128 stands for zero in the data rows.
Here are some points:
[ 56  50 137  77 170 123 170 120 165]
[ 45  18 130  57 179 125 191 108 168]
[180 162  95 100 109 125 123 165 110]
[126 151 161 149 130 107 105 148 133]
[135 146 136 147 121 132 118 124 126]
[ 26  23 154  81 181 123 184  94 177]
[141 153 143 142 119 114 106 157 125]
[146 149 128 149 118 133 115 125 121]
[ 18   0 141  53 184 129 203  99 184]
[140 143 131 135 122 126 121 136 122]
[155 163 131 144 107 118 103 145 116]
[168 168 113 130 106 123 112 151 112]
[152 153 131 145 127 128 110 139 123]
[162 187 156 171 116 108  85 157 118]
[135 159 158 169 118 121 100 126 124]
[132 146 156 154 131 110 107 143 130]
[  0   0 172  49 201 118 212  87 203]
[174 175 125 145 114 124  99 149 112]
[ 40  40 157  98 171 126 175  97 167]
[129 151 157 154 129 103 101 146 128]
[ 68  49 134  71 157 118 173 122 158]
[138 129 113 127 128 135 126 122 119]
[162 166 143 118 121  87  90 203 128]
[116 139 153 138 135 106 112 150 135]
[ 43  46 161  72 176 106 167 135 178]
[140 153 136 124 128 101 107 180 128]
[132 120 104 119 124 139 140 118 121]
[165 168 118 139 115 121 102 150 113]
[ 21   7 149  58 194 118 198 104 182]
[ 46  42 154  70 177 103 167 139 175]
[186 173  95 157  82 157 114 105  91]
[185 189 122 159  96 133  96 139 101]
[161 177 134 169 102 140 102 114 112]
[156 148  94 130 107 146 128 113 109]
[155 138  97 105 116 131 131 148 117]
[157 174 137 165 123 120  92 148 118]
[159 153  82 165  92 178 126  60  96]
[169 163  66 186  67 215 141  12  78]
[159 158 109 139 110 136 114 134 112]
[150 126  96  96 128 134 142 137 120]
[170 157  99 135 116 138 115 134 108]
[179 170  89 134 110 141 113 140 103]
[129 145 157 131 125 107 108 158 139]
[162 156 118 128 112 120 105 156 110]
[156 143 103 123 112 135 119 134 112]
[160 161 121 136 109 122 112 144 112]
[175 182 115 165 102 136  97 132 103]
[158 159 123 135 109 134 115 138 113]
[166 168 142 114 132  79  95 210 122]
[143 139 125 126 121 125 122 142 126]
[129 130 128 157 115 153 134  77 119]
[143 147 127 153 121 131 109 122 117]
[  0   0 144  35 204 119 215 101 193]
[102 149 193 182 144 102 101 129 144]
[ 38  22 123  84 164 157 195  61 159]
[ 23  32 166 108 180 131 180  77 178]
[163 169 111 175  95 152 111  87 100]
[153 149  86 172  91 191 135  42  95]
[137 153 154 140 130 108 111 151 133]
[145 157 116 178 105 164 119  81 109]
[157 161 130 136 110 116 107 158 114]
[157 141 104 107 119 127 127 150 117]
[ 15  20 164  97 187 131 183  82 177]
[138 136 112 130 112 133 124 129 120]
Then 10 other points, each followed by its number:
[174 163  88 132 100 136 112 137 101] 0
[137 147 146 131 138 106 111 164 137] 1
[150 148 104 140 114 146 120 118 115] 2
[  0   0 154  34 201 122 220  99 196] 3
[170 159  80 179  83 196 136  36  89] 4
[172 142  58 147  80 194 148  58  85] 5
[124 155 176 150 137  87  92 168 142] 6
[ 25  55 207 104 192  82 147 147 187] 7
[137 142 124 169 111 153 120  84 113] 8
[147 167 140 153 125 120 104 142 122] 9
Which three of these numbered points are nearest to each point below, looking only along the 3 directions in which the first points spread most? Their numbers follow each, nearest first.
[155 158  90 193  84 196 128  29  93] > 4 5 8
[176 169  75 200  68 218 136   4  79] > 4 5 8
[154 148 102 145 110 149 118 111 108] > 2 0 8
[  0   0 154  29 200 123 223  97 196] > 3 7 1
[115 160 196 188 126 102  95 131 143] > 6 9 1
[ 31  54 204 104 192  87 149 149 186] > 7 3 6
[ 63  73 177  97 169  96 150 142 166] > 7 1 6
[193 174  63 125  87 150 116 139  87] > 0 2 5
[137 147 115 174 107 161 123  75 107] > 8 2 4
[  0   0 147  42 203 126 220  89 189] > 3 7 1
[142 127 119  96 137 108 124 176 125] > 1 9 2
[146 140 105 125 107 145 128 119 118] > 2 0 8
[153 170 146 169 115 122 101 137 114] > 9 2 1
[117 125 149 122 138 104 121 156 141] > 1 6 9
[  3   0 144  48 202 120 203 100 186] > 3 7 1
[ 60  67 159  95 172 113 154 127 164] > 7 3 1
[157 170 124 189 102 158 112  76 101] > 8 2 4
[144 130  99 121 110 149 140 107 112] > 2 8 0
[186 176 102 121  98 124 106 167 104] > 0 9 2
[124 158 173 174 134 114  96 136 136] > 6 9 1
[  0   0 139  69 181 156 222  46 185] > 3 7 8
[172 166  91 136 100 144 119 131  98] > 0 2 9
[ 60  61 168  83 171 102 155 145 169] > 7 3 1
[175 161  94 133  98 140 121 132 101] > 0 2 9
Here are 10 other points, each followed by its number:
[ 69  43 122  39 173 112 179 156 167] 0
[142 139 100 168 106 176 134  57 104] 1
[125 149 165 148 128 102 105 150 134] 2
[ 47  40 140  68 177 112 178 128 167] 3
[190 165  41 149  75 197 142  64  81] 4
[ 60  42 130  74 163 129 182 109 161] 5
[149 137  98 124 117 143 131 124 119] 6
[207 182  71 117  89 139 108 161  91] 7
[120 140 160 146 138 111 110 142 137] 8
[165 154 108 133 117 127 115 140 109] 9
Which three of these numbered points are nearest to each point below, looking only along the 3 directions in which the first points spread most? Their numbers follow each, nearest first.
[ 38   9 124  27 181 111 195 134 177] > 0 3 5
[ 75  53 126  63 167 116 168 139 155] > 0 3 5
[140 173 181 180 135 102  83 151 131] > 2 8 9
[184 195  90 211  66 188 103  50  83] > 4 1 9
[146 136 102 136 113 152 131  98 114] > 6 9 1
[155 180 163 160 131  91  81 175 121] > 2 8 9
[145 151 105 182  94 181 131  47 104] > 1 4 6
[193 179  82 157  84 156 114 113  86] > 7 9 4
[187 176  87 142  83 151 112 125  94] > 7 9 6
[172 161 120 138 115 126 107 147 111] > 9 6 2
[168 163 123 135 106 123 104 147 113] > 9 6 2
[182 176  79 170  88 172 116  84  91] > 4 1 9
[ 44  22 120  78 161 151 202  66 163] > 5 3 0
[  7   0 170  58 198 108 195 110 189] > 3 5 0
[151 147  91 171  87 180 132  57  97] > 1 4 6
[ 55  34 127  84 166 132 179  96 154] > 5 3 0
[144 134  88 168  98 187 146  42  97] > 1 4 6
[156 175 121 202  92 167 108  67  97] > 1 4 9
[ 74  77 164  78 170  83 139 178 168] > 0 3 5
[120 119 149 104 151 103 123 163 144] > 8 2 6
[157 158  96 190  79 192 125  38  91] > 1 4 6
[157 154  88 176  89 190 136  40  98] > 1 4 6
[172 174 117 147 106 130 103 143 104] > 9 6 7
[159 165 151 125 136  84  90 200 125] > 2 8 9
